0: [4 6 8 7 3 3 4 4 4 5 5 6 6 3 1 3]
1: [4 5 5 5 6 4 1 2 4 6 8 5 2 3 3 3]
2: [4 4 3 5 5 5 6 5 2 2 4 6 7 8 5 3]
3: [4 6 7 7 3 3 4 4 5 6 6 6 6 2 2 4]
4: [4 3 4 3 3 5 5 5 6 6 3 1 3 5 7 8]
5: [8 9 5 3 3 4 3 4 5 5 6 7 4 2 3 4]
6: [5 7 8 5 2 3 3 3 4 5 5 6 6 2 1 3]
7: [2 3 4 6 7 6 3 3 4 3 4 5 6 6 7 6]
8: [7 3 3 4 3 4 5 5 6 6 4 1 2 4 6 8]
9: [7 3 3 4 3 4 5 5 6 6 5 2 2 4 6 8]
10: [2 2 4 6 7 5 2 4 4 4 6 5 6 5 2 2]
11: [2 4 5 7 8 5 3 4 4 4 5 6 5 5 6 4]
12: [3 5 6 8 5 2 3 4 4 5 5 5 6 3 1 3]
13: [4 6 7 6 3 3 4 4 4 5 5 6 6 4 1 2]
14: [5 5 5 6 6 3 1 3 5 7 8 6 3 3 4 3]
15: [4 6 7 6 3 3 4 4 5 6 5 6 6 3 2 3]
16: [4 5 7 6 3 3 4 4 5 5 5 5 6 3 1 3]
17: [6 8 6 3 3 4 3 4 6 5 6 7 5 2 2 4]
18: [4 4 4 5 5 6 6 4 1 3 5 6 8 7 4 3]
19: [5 7 8 5 2 3 3 4 5 5 5 6 5 2 1 3]
20: [6 4 1 2 4 6 7 8 6 3 3 4 3 4 5 6]
21: [6 6 6 2 2 4 7 8 3 3 4 4 5 5 7 3]
22: [3 4 4 4 5 5 6 6 3 2 3 5 7 8 5 2]
23: [6 8 8 6 3 3 4 4 4 4 6 5 5 6 6 4]
24: [8 8 4 2 4 3 4 5 5 5 6 3 0 2 4 6]
25: [2 3 4 6 8 5 3 3 4 4 5 6 5 6 7 4]
26: [7 4 2 3 6 8 7 3 3 3 4 5 5 6 6 3]
27: [2 2 4 4 6 8 7 4 3 4 4 4 4 5 5 5]
28: [5 7 8 5 2 3 3 4 5 6 6 6 6 2 2 3]
29: [4 4 5 5 5 6 5 2 1 3 5 8 7 4 3 3]
30: [5 8 8 5 2 3 4 4 5 6 6 6 6 3 1 2]
31: [5 7 8 5 3 3 4 4 5 6 6 6 6 3 2 3]
32: [4 3 4 3 5 5 6 6 2 2 5 6 8 4 2 4]
33: [6 8 5 2 3 3 4 5 5 6 6 3 1 3 5 7]
34: [5 5 4 4 5 4 1 1 3 5 7 8 6 3 2 3]
35: [3 2 2 4 6 8 8 5 3 3 4 4 4 5 6 5]
36: [3 4 3 3 5 5 5 6 7 5 2 2 3 4 6 8]
37: [3 5 6 7 6 3 2 4 4 4 5 6 5 6 6 3]
38: [7 5 2 1 3 4 6 8 6 3 3 4 3 4 5 5]
39: [6 2 2 4 6 8 7 4 3 4 4 5 5 5 6 5]
40: [4 5 5 5 6 3 1 3 5 8 7 3 3 4 4 5]
41: [7 4 1 2 4 6 8 5 3 4 4 4 5 5 6 6]
42: [3 4 3 4 6 5 6 6 3 2 4 5 7 8 5 2]
43: [7 5 1 1 4 5 8 7 4 3 4 3 4 5 5 6]
44: [7 3 3 4 4 4 6 5 6 6 3 1 2 4 6 8]
45: [4 3 3 3 3 4 5 5 6 6 3 2 3 5 7 8]
46: [4 3 4 3 3 5 5 5 6 6 3 1 2 4 6 8]
47: [6 7 7 5 3 3 4 4 4 4 6 5 4 6 6 4]
48: [5 3 2 3 3 3 5 6 6 6 7 5 2 1 3 4]
49: [1 4 6 8 4 3 4 3 5 5 6 6 1 2 4 6]
50: [5 3 3 3 4 5 5 6 6 3 1 3 4 7 8 4]
51: [4 6 8 7 3 3 4 4 5 6 6 6 6 3 2 3]
52: [6 3 3 4 3 4 5 5 6 6 4 1 2 4 6 8]
53: [5 6 7 8 7 4 3 4 4 4 4 5 5 5 5 6]
54: [2 2 4 6 8 5 3 4 4 4 5 5 5 5 1 2]
55: [2 5 6 8 5 2 4 4 4 5 5 5 6 4 1 2]
56: [4 6 7 8 7 4 3 3 4 4 4 5 5 5 5 5]
57: [7 3 3 4 3 5 5 5 6 3 2 3 5 7 7 3]
58: [4 4 4 5 5 5 6 6 2 1 3 5 7 8 6 3]
59: [7 3 2 3 6 8 7 3 3 3 3 4 5 5 7 6]
60: [7 4 3 4 3 4 6 5 6 6 4 1 2 4 6 8]

[4 4 5 5 5 6 6 3 1 2 4 6 8 7 4 3] 18 2 29
[5 6 5 1 2 4 5 8 7 4 3 4 4 4 6 5] 38 21 20
[4 1 2 4 6 8 5 3 3 4 4 5 5 6 7 5] 39 35 27
[4 4 4 4 5 5 5 6 3 1 3 4 6 8 7 4] 58 22 42
[3 5 6 8 6 3 4 4 4 5 5 5 5 2 1 3] 12 55 16
[4 4 5 5 5 6 4 2 2 4 6 8 8 5 3 3] 29 18 34
[4 4 5 5 5 6 5 2 2 5 7 9 7 3 4 4] 29 34 18
[8 8 4 2 4 4 4 5 5 5 7 5 2 2 4 5] 24 5 33
[6 6 3 1 2 4 6 8 6 3 3 4 3 4 5 5] 38 20 43
[3 5 6 8 5 3 4 4 4 5 5 5 6 5 2 2] 55 12 13
[1 2 3 4 7 8 6 4 3 4 4 4 4 5 5 5] 27 35 39
[5 5 4 5 6 3 1 3 4 6 8 6 3 3 4 3] 14 1 40
[3 4 3 4 5 5 6 3 2 4 6 8 5 2 4 3] 29 32 34
[4 4 3 5 5 5 7 5 2 2 4 6 7 7 4 3] 2 18 42
[5 5 5 6 4 1 1 3 5 7 8 6 3 3 4 3] 14 1 40
[3 1 3 4 6 8 5 3 4 4 4 5 5 5 6 5] 27 39 35
[6 8 6 3 3 4 4 4 6 5 6 6 4 1 2 4] 17 5 19
[3 4 3 3 5 5 5 6 5 2 2 3 4 7 8 6] 50 36 57
[3 2 3 5 7 7 3 3 4 4 5 6 5 7 5 2] 25 10 11
[4 6 8 5 3 4 4 5 5 5 6 2 1 4 7 8] 33 46 4
[4 3 4 3 3 5 5 6 6 6 3 1 2 4 6 8] 46 4 45
[7 4 1 2 4 7 8 5 3 4 4 5 6 5 6 6] 41 59 39
[3 1 3 4 6 8 6 4 3 4 4 4 5 5 5 6] 27 35 39
[8 5 2 3 3 4 5 5 7 4 2 3 5 8 7 3] 57 50 38
[2 3 4 6 8 5 3 4 4 4 5 6 5 6 7 3] 25 11 7
[6 4 1 1 3 4 6 8 8 6 3 3 3 3 4 4] 38 20 48
[6 6 6 3 1 3 5 7 8 5 3 4 4 4 6 5] 38 21 33
[7 8 4 2 4 3 5 5 5 7 4 2 3 4 7 7] 33 60 24
[3 1 2 4 6 7 8 5 3 3 4 4 3 5 5 5] 35 27 39
[7 6 2 1 3 4 6 8 8 5 3 4 4 4 4 5] 38 20 43
[3 5 6 8 6 2 3 4 4 5 5 6 5 3 1 3] 12 55 0
[4 4 4 4 5 5 5 6 6 3 1 2 3 5 8 8] 36 4 45
[6 6 2 0 2 4 6 8 6 3 3 4 3 4 5 5] 38 20 43
[3 5 6 8 5 3 4 4 4 5 6 5 6 6 2 2] 55 12 13
[4 4 5 5 6 4 1 3 6 8 6 3 4 3 5 5] 40 14 1
[4 3 4 3 4 5 5 6 5 2 1 3 5 8 7 4] 50 57 22
[2 3 4 5 7 8 7 4 3 4 4 3 3 5 6 6] 27 35 39
[4 4 3 3 5 5 5 6 6 4 2 2 3 5 6 8] 36 45 4
[4 4 4 5 5 5 6 5 2 1 3 5 6 8 6 3] 58 2 22
[4 5 5 5 6 6 3 1 3 4 6 8 8 5 3 3] 29 34 18
[2 3 4 5 8 7 3 3 4 3 4 5 5 5 6 5] 7 25 11
[6 8 7 3 3 4 3 5 6 6 7 5 1 2 4 6] 33 24 5
[6 6 3 1 3 4 6 8 6 3 4 4 3 5 5 5] 38 20 43
[4 4 5 4 6 6 2 1 4 5 8 7 2 3 4 4] 1 14 34
[4 3 4 3 4 5 4 6 6 2 2 4 5 8 7 4] 50 57 22
[3 5 6 8 6 3 3 4 4 5 6 5 5 6 4 1] 37 55 12
[4 5 6 8 7 3 3 4 4 4 5 5 5 6 6 3] 37 56 11
